In the data rows, the value 128 means zero.
Some points:
[160 161 205  43 173 101 206 173  65 147 149 107 181 107 100  94 186 156
 199 103  93 105  79]
[141 161 115  77 173 166 180 173  65  75 149 107 186 111 100 107 197 156
 187 103  93 161  58]
[170 161 115  59 105 166 173 173 144 147 149 107 164 159 100  67 154  92
 155 103  93 105  68]
[255 161 115  69 105 166 166 173 144 147 149 176 160 173 100  86 143  92
 156 103  93  95  81]
[188 161 115  70 173 166 172 173  65 147 149 107 164 151 100  71 166  92
 174 103  93 112  72]
[155 161 115  90 173 101 194 173 144  75 149 107 177 124 100 185 226 156
 186 103  93 154  81]
[146 161 115  63 105 166 174 173  65  75 149 107 166 145 100 103 165  92
 151 103  93  95  76]
[156 161 115  59 105 166 173 173  65 147 149 107 159 148 100  93 171  92
 170 103 158  98  77]
[176 161 115  57 173 166 172 173  65  75 149 176 176 129 100 106 173  92
 169 103  93  83  78]
[183 161 205  53 173 166 190 173  65 147 149 176 183 116 100 107 176  92
 172 103  93 127  61]
[187 161 115  79 173 101 181 173  65  75 149 107 190 141 100 121 194 156
 188 103  93 129  91]
[135 161 115 126 105 101 171 173 144  75 149 176 177 146 100  95 159 156
 153 103  93  79 115]
[107 161 115  76 173 166 152 173 144 147 149 107 106  46 165 173 153  92
 141 103 158 186  65]
[ 90  97 115  82 173 166 129 173 144 147 149 107 115  92 100 168 155  92
 141 103  93 147 116]
[ 58  97 115 124 173 166 113 173 144 147 149 107  95  69 100 196 152  92
 119 103 158 193 105]
[ 39  97 115 132 173 166 130 173  65 147  79 107  94   0 165 255 157  92
 140 103  93 255  83]
[ 47  97 115 131 173 101 100 105 144 147  79 107  93  80 165 223 129 156
 129 103 158 201 122]
[ 94  97 115 183 105 101 101 105 144  75 149 176  99 120 165 151  89 156
  91 169 158 178 141]
[114  97 115 158 105 166  96 105 144 147  79 176  96 105 165 147  90 156
  90 169 158 145 143]
[140  97 115 150 105 101 112 105 144 147  79 107 100 125 165 128 105 156
  93 103 158 149 144]
[107  97 115 185 105 101 101 105 144  75  79 107 104 134 165 146 122 156
  88 169 158 136 152]
[105  97 115 160 173 166 103 105 144 147  79 107 114  98 165 156 115 156
  93 169 158 180 136]
[ 88  97 115 117 105 101 112 105 144 147  79 107 106 109 165 204 146 156
 138 103  93 140 155]
[147  97 115 137 105 101 106 105 144 147  79 176 111 116 165 138 117 156
 106 169 158 142 147]
[151  97 115 158 173 101  95 105 144 147  79 107  99 107 165 174 105 156
  99 169 158 139 148]
[119  97 115 167 173 101 106 105 144 147  79 176 111 143 165 125 100 156
 101 169 158 117 144]
[115  97 115 182 105 101 105 173 144  75  79 176 122 141 100 130  97 156
 116 169 158 128 155]
[ 98  97 115 149 105 166  82 105 144 147 149 107  87 140 165 112  79  92
  98 169 158 125 151]
[136  97 115 151 105 166  86 105 144 147 149 107  92 145 165 101  89  92
  93 169 158 196 155]
[100  97 115 149 105 166  97 105 144 147 149 107  97 137 165  95  85  92
 115 103 158 127 181]
[ 97  97 115 144 105 166  99 105 144 147 149 107 103 123 165 113 102  92
  99 103 158 143 144]
[183 161 115 122 105 166 129 105 144 147 149 107 133 191 100  99 105 156
 115 103 158  93 131]
[136 161 115 117 105 166 127 105 144 147 149 176 129 172 100  98 122 156
 116 103  93 104 145]
[147 161 115 135 105 166 126 105 144 147 149 107 132 177 100  71 108 156
 127 169  93  83 130]
[148 161 115 135 105 166 146 105 144 147 149 107 138 161 165  97 115 156
 125 169  93 101 138]
[142 161 115 123 105 166 133 105 144 147 149 107 153 163 100 114 119 156
 145 169  93 101 128]
[142 161 115 102 173 101 148 105 144 147 149 107 150 168 165  97 142 156
 150 103  93  94 154]
[131 161 115 114 173 166 138 105 144 147 149 107 147 170 165  98 154 156
 155 103  93 121 137]
[146 161 115 110 173 101 154 105 144 147 149 107 154 168 165 135 153 156
 219 103  93  98 145]
[136 161 115 118 173 101 141 105 144 147 149 107 146 138 165 132 142 156
 151 103  93 103 136]
[157 161 205 111 173 101 148 105 144  75  79 176 142 150 100 126 142 156
 156 103  93 105 155]
[ 94  97 115 137 173 101 133 105 144 147  79 107 130 163 165 136 143 156
 131 103  93 110 157]
[ 93  97 115 160 105 101  99 105 144 147 149 107 102 117 165 133 114 156
 107 103  93 196 172]
[ 98  97 115 161 105 101  98 105 144 147 149 176 101 115 165 142 111  92
  97 169 158 152 156]
[ 93  97 115 160 105 101  96 105 144 147 149 176  92 128 165 133  91  92
  88 169 158 114 158]
[ 93  97 115 182 105 166 100 105 144 147  79 107  99 114 165 146  99  92
  94 169 158 201 159]
[142  97 115 155 105 101 111 105 144 147 149 107 126 142 165 103 114 156
 115 169  93  91 152]
[148 161 115 137 105 101 118 105 144 147  79 107 127 156 165 146 123 156
 118 169 158 106 146]
[162 161 115 139 105 101 115 105 144 147 149 107 133 159 100 140 110 156
 117 169  93 105 163]
[112  97 115 128 105 101 123 105 144 147  79 107 134 139 165 116 162 156
 132 103  93 150 157]
[142 161 115 126 105 101 123 105 144 147  79 107 114 163 165 123 122 156
 118 103  93  99 152]
[113  97 115 122 173 101 126 105 144 147  79 107 116 141 165 117 134 156
 128 169  93 114 154]
[ 99 161 115 138 105 101 111 105 144 147 149 176 107 162 165 114 116 156
 114 103  93 137 158]
[ 93  97 115 151 105 101 101 105 144 147  79 107  94 134 165 146 101  92
  90 169 158 165 152]
[125  97 115 162 105 166  95 105 144 147  79 176  97 143 165 137 100 156
  95 169 158 148 161]
[103  97 115 151 105 101  97 105 144 147 149 107 109 112 165 166 104 156
  96 169 158 168 162]
[110  97 115 166 105 101  89 105 144 147  79 107  91 138 165 167 103 156
  86 169 158 162 150]
[149  97 115 145 105 101  95 105 144 147  79 176  94 131 100 151  95 156
  91 169 158 131 137]
[117  97 115 180 105 101  85 105 144 147  79 107  91 129 165 154  89  92
  81 169 158 142 159]
[115  97 115 163 105 101  98 105 144 147 149 107 105 146 100 132  76  92
  96 169 158 105 138]
[128  97 115 177 105 166  94 105 144 147  79 107 108 126 165 127  85 156
  84 169 158 159 143]
[138  97 115 175 105 101 116 105 144  75  79 107 127 204 100  97  94 156
 119 169 158 103 155]
[142 161 115 133 105 101 130 173 144  75 149 176 147 168 100  80 103 156
 132 103  93  85 138]
[141 161 115 124 105 101 123 105 144 147 149 176 131 171 100 100 111  92
 118 103 158  99 143]
[125 161 115 133 105 101 135 105 144 147 149 176 144 150 100 100 120 156
 138 169  93  87 150]
[138 161 115 132 105 101 126 105 144  75 149 107 140 138 100 119 122 156
 134 103  93  90 157]
[114  97 115 167 173 101 123 105 144 147 149 107 130 120 100 113 124 156
 127 103 158 161 135]
[125  97 115 130 105 166 113 105 144 147 149 107 128 130 165 106 115 156
 141 169  93  97 147]
[158 161 115 120 105 101 139 173 144  75 149 107 152 154 100 110 118 156
 144 103  93  99 144]
[131 161 115 115 105 101 130 173  65 147 149 107 143 106 100 124 146  92
 140 169  93 106 120]
[136 161 205  83 173 166 156 173  65 147 149 107 170 107 100 108 169 156
 170 103  93  81 118]
[131  97 115 120 173 101 138 173  65  75 149 107 151  66 100 177 159  92
 134 169  93 159  82]
[140 161 205 111 173 166 144 173  65  75 149 107 140  94 100 103 144  92
 129 103 158 188  82]
[166 161 115 101 173 166 167 173 144  75 149 107 168 119 100 161 152  92
 177 103  93 164  56]
[171 161 205  98 173 101 173 173  65  75 149 176 163 114 100 108 137 156
 148 103  93 148  62]
[183 161 205  68 173 166 216 173  65  75 149 176 211 141 100 133 179 156
 193 103  93 128  69]
[213 161 205  63 173 166 222 173  65  75 149 176 225 123 100 103 208 156
 207 103  93 112  36]
[187 161 205  55 173 166 225 173  65  75 149 176 222 108 100 136 249 156
 212 103  93 133  52]
[200 161 205  57 173 166 237 173  65  75 149 176 232 146 100 107 194 156
 223 103  93 106  26]
[175 161 205  87 173 166 199 173  65  75 149 107 176 100 100 140 152 156
 207 103  93 117  42]
[138 161 115 125 105 166 128 105 144 147 149 107 138 171 100  85  95  92
 111 169 158  92 111]
[134  97 115 122 105 166 124 105 144 147 149 107 108  98 100 134 114  92
 100 103 158 133 114]
[113  97 115 115 105 166 106 105 144 147 149 107 121 101 100 130 121  92
 109 103 158 126 145]
[101  97 115 115 105 166 118 105 144 147 149 107  90  67 100 111 144  92
 138 103 158 132 113]
[ 98  97 115 126 105 166 100 105 144 147 149 107  87  97 165 163 131  92
 104 169 158 124 140]
[ 94  97 115 148 105 166 100 105 144 147 149 107 100 133 100 120 119  92
 107 103 158 104 147]
[100  97 115 197 105 101  99 105 144 147 149 107  98 185 165 115  97  92
  92 103 158 111 146]
[121 161 115 113 105 101 114 105 144 147 149 107 110 174 100  70 109  92
 112 103 158  86 148]
[112 161 115 131 105 101 114 105 144 147 149 107 123 145 100  86 107  92
 122 103  93 105 153]
Along one direction, these points spread out more than along any other. For each point below, how far along it does it lie, from 0 to 9? The average falls between 4 and 5, and the first point above lies past it.
[120  97 115 145 105 166 109 105 144 147 149 107 104 131 165 101 121  92
 103 103 158  97 142] 3
[114 161 115 118 105 101 124 105 144 147 149 107 127 160 100 127 108  92
 122 103  93  76 147] 4
[117  97 115 114 105 166 109 173 144 147 149 107 113 140 100  94  96  92
 106 103 158  96 130] 4
[107  97 115 144 105 166 101 105 144 147 149 107  97 121 165 138  94 156
  95 169 158 119 140] 3
[100  97 115 142 105 101  95 105 144 147 149 107 105 143 165 105  93 156
 104 169 158 141 152] 3
[133  97 115 165 105 101 104 105 144 147  79 107 113 119 165 128 119  92
  99 169 158 149 135] 3
[126  97 115 143 105 101 126 105 144 147  79 176 133 132 100 103 111 156
 123 169 158 146 142] 4
[114  97 115 155 105 101 117 105 144 147 149 107 130 148 165 118 108 156
 120 103 158 113 159] 3
[101 161 115 154 105 101 107 105 144 147  79 176 113 136 165 110 108 156
 112 169 158 124 158] 3
[143  97 115 154 105 101 116 105 144 147  79 176 117 131 100 115 103 156
 114 103 158 116 146] 4
[122  97 115 143 105 101 119 105 144 147  79 107 114 123 165 128 128 156
 122 103  93 135 148] 4
[117  97 115 155 105 101 121 105 144 147 149 107  97 110 165 159  88 156
 100 169 158 140 151] 3
[119  97 115 138 105 101 119 105 144  75  79 107 128 120 100 127  89  92
 111 169 158 112 125] 4
[ 87  97 115 160 105 101  98 105 144 147  79 176 102 122 165 156  86  92
 102 169 158 145 142] 3
[118  97 205 155 105 101 132 173 144  75  79 176 122 117 100 181 125 156
 114 103 158 132 130] 4
[109  97 115 140 173 101 110 105 144 147 149 107  91 107 100 162 120  92
  97 103 158 166 135] 3
[109  97 115 168 105 101  97 173 144 147 149 176  98 110 165 157 113  92
 125 169 158 140 136] 3
[ 95  97 115 144 105 166  91 105 144 147 149 107  71  45 165 189  98  92
  93 103 158 178 117] 3
[ 99  97 115 127 105 101  91 105 144 147 149 107  86  73 165 193 139 156
 108 169 158 150 136] 3
[111  97 115 117 105 166 105 105 144 147 149 107  84  90 165 128 140  92
 109 103 158 140 136] 3
[104  97 115 125 105 166  99 105 144 147 149 107  82  91 165 133 109  92
  96 103 158 149 142] 3
[117  97 115 123 105 166 106 105 144 147 149 107 103 137 100 137 110  92
 117 103 158  86 160] 4
[114 161 115 123 105 166 110 105 144 147 149 176 113 151 100  92 109  92
 104 103 158 115 138] 4
[119 161 115 141 105 166 115 105 144 147 149 107 107 155 100 128  94  92
  96 169 158  93 136] 4
[133 161 115 117 105 166 112 105 144 147 149 107 122 146 100  77 103  92
 111 103 158 105 150] 4
[103 161 115 154 105 166 117 105 144 147 149 107 125 139 100 120 120 156
 122 103  93  88 150] 4
[125  97 115 126 105 101 117 105 144 147 149 107 140 145 100 114 137  92
 125 103 158 117 144] 4
[122 161 115 121 105 101 128 105 144 147 149 107 120 160 100 118 109  92
 109 169 158  94 132] 4
[191 161 115 124 105 101 136 173 144 147 149 176 115 125 100 100 145  92
 117 103 158 126 109] 5
[145  97 115 142 105 101 123 105 144 147 149 107 131 137 100 104 113  92
 125 103 158 127 131] 4
[100 161 115 122 173 101 144 173 144  75 149 107 177 135 100 125 171  92
 130 103  93 145 115] 6
[107 161 205 109 173 101 162 173 144  75 149 176 140 122 100 137 172  92
 159 103  93 139 118] 6
[ 85 161 205 132 173 101 161 173  65  75  79 176 152 101 100 189 193 156
 150 103  93 179 102] 6
[127 161 205 150 173 101 141 173  65  75  79 176 147  99 100 154 153 156
 177 169  93 129 135] 6
[123 161 205 135 173 101 152 173  65  75  79 176 147  72 100 153 147 156
 157 169  93 169 135] 6
[135 161 205 120 173 101 159 173  65  75  79 176 173  81 100 148 152 156
 178 103  93 121  99] 6
[167 161 205 121 173 101 137 173  65  75  79 176 143 139 100 134 138 156
 144 103  93 147 108] 6
[126 161 205 116 173 101 153 173  65  75 149 107 164  72 100 150 160 156
 167 103  93 109 105] 6
[151 161 115 129 173 101 135 173  65  75 149 176 142  99 100 138 132 156
 147 103  93 116 123] 6
